[-40.0 -48.2 -79.0 -60.5 -72.3  23.1] ⇒ -72.3
[-26.4  53.4 -68.4  16.3  46.3] ⇒ 16.3
[-63.9 -14.5 -32.5 -13.9   9.5 -45.3] ⇒ 9.5
[-27.7   1.5 -32.2  29.9 -16.0   4.6 -75.8] ⇒ 4.6
[ 80.7  16.6 -59.8 -63.5] ⇒ -59.8
[ 64.2   5.7  -0.2  54.7  -1.6 -52.2] ⇒ -1.6
[ 47.1  -1.8 -70.1 -35.7   3.2] ⇒ -35.7
[ 85.3  26.9  20.9 -19.1  -3.5   8.7  -8.8] ⇒ 8.7
---
-164   -91  -785   -77   558 -> 558
8  4  5  7  1 -> 1
98  24  76  34  31 -> 31
987  419   59  888   31 -> 31
1742  2095  8185  4504  8412 -> 8412
312  207  890  229  769 -> 769
 401   570  -511   846  -286 -> -286
---
[[-64.8  20.6  21.6 -11.0  53.9   0.2]
 [-14.7 -27.8   0.0  45.2   3.1 -41.7]]	0.0

[ 8.4 64.6 37.1 78.2]	37.1

[[ 66.6  60.6  10.5  -5.1  61.1  45.2  61.0]
 [ 55.0  30.0 -58.8 -70.4  40.9  28.3  33.9]
 [-36.4 -40.9 -57.4 -33.4 -12.3   5.3  -9.6]]	-57.4

[86.0 17.5 -8.5 -2.0]	-8.5

[ 53.8 -59.8  61.8  46.0 -52.1  45.3 -70.9]	61.8

[[ 11.1  -1.0  31.0  -4.9 -33.8]
 [ 72.6  -1.0 -66.4  41.4 -32.1]]	-66.4

[ 47.4 -58.0 -42.9  70.7 -41.2]	-42.9

[ -4.0 -44.8  54.0  46.1 -26.7  67.0]	54.0
---
array([2, 8, 0, 5]) ==> 8
array([6, 0, 3, 4, 2, 7, 5]) ==> 0
array([238,  81,  93, 192,  66,  37]) ==> 81
array([ 34, -33,   0,  -8,  11]) ==> -33
array([8, 3, 3, 2]) ==> 3
array([55, 88, 20, 19]) ==> 88
array([213, 109, 173, 235,  74,  42,  88]) ==> 109
array([16, 38, 93,  5, 48, 45,  0]) ==> 38
---
[[-51.0, 77.0, 3.9, -51.0, -60.6, -54.8, -37.3],
 [80.8, -0.3, 66.9, -83.8, -76.7, -78.1, -76.5]] result: -37.3

[[41.4, -75.0, 24.7, 44.1, -27.9, -11.0, 18.8],
 [24.0, -70.5, 81.1, 64.7, -14.9, -52.0, 25.2]] result: 18.8

[[-78.7, 6.3, -86.7, 5.1, -66.5],
 [-50.5, -11.6, -53.8, 4.5, -36.3]] result: -66.5

[[-32.4, -36.8, -6.7, -69.4, 14.9, 39.5],
 [-32.4, 11.9, 3.5, 25.1, 6.3, -9.2]] result: 39.5

[[66.9, -57.9, 38.1, -35.3, 86.7],
 [-8.2, 63.8, 21.8, -51.4, 15.9]] result: 86.7

[[-17.9, -28.2, 44.7, -43.1, 44.2, -52.2],
 [42.8, -33.2, -9.5, -63.2, -36.3, -64.1]] result: -52.2

[[-83.4, 6.3, -50.5, -50.4, 46.9, -17.2],
 [51.4, 6.3, -73.4, 68.9, -12.8, -16.9]] result: -17.2
---
[ 68.0   0.3  72.9   1.5   5.0  25.2 -68.9] => 68.0

[ 22.6 -68.9  21.1  -8.2] => 21.1

[[ 14.8  20.3 -19.6  25.5  18.1 -26.6 -74.2]
 [ 74.2   9.3 -62.9  16.2  59.3  47.6 -60.2]
 [ 23.6   0.2  -5.2   5.0 -16.0  34.8  45.4]] => 59.3

[-17.7  10.8 -18.4   2.2 -75.7] => 2.2

[-32.1  -9.8 -69.3  81.1] => -9.8

[-35.9  80.8 -11.1   3.8  57.1 -46.0] => 57.1
---
-34.7,-53.1,0.5,-60.4
-1.8,36.7,-55.6,-10.6
-63.8,-21.0,3.9,72.9
>> 3.9

-1.7,31.9,-14.3,50.5,50.7,65.7
-66.6,38.7,0.4,25.2,4.4,65.3
11.7,30.0,28.3,56.1,-39.6,-43.3
>> 28.3

-2.3,-1.9,-3.8,14.0,71.1,-52.3,29.6
-17.2,25.3,5.1,-29.7,-8.0,-13.1,-27.4
-18.1,-7.6,2.2,0.6,-32.9,58.8,12.4
>> 2.2

-16.6,-49.0,-2.1,-11.8,10.4,77.9
86.9,13.1,32.7,-19.7,-23.0,-46.5
-21.4,-19.5,-0.4,84.4,20.7,-35.2
>> -0.4

8.9,-15.5,-15.8,7.8,15.5,-15.1
7.5,-3.1,-7.7,7.0,11.5,-10.8
25.4,14.9,37.9,37.4,-71.8,15.0
>> 37.9

-56.3,19.1,25.5,62.0
-35.9,6.1,1.7,-21.3
-42.3,48.3,7.3,62.8
>> 7.3

-30.7,-28.6,-5.5,18.9,36.2,1.2,-34.6
11.4,1.0,-37.9,-44.3,10.6,-21.1,57.4
-27.3,-10.2,12.0,46.4,32.2,14.1,-66.9
>> 12.0
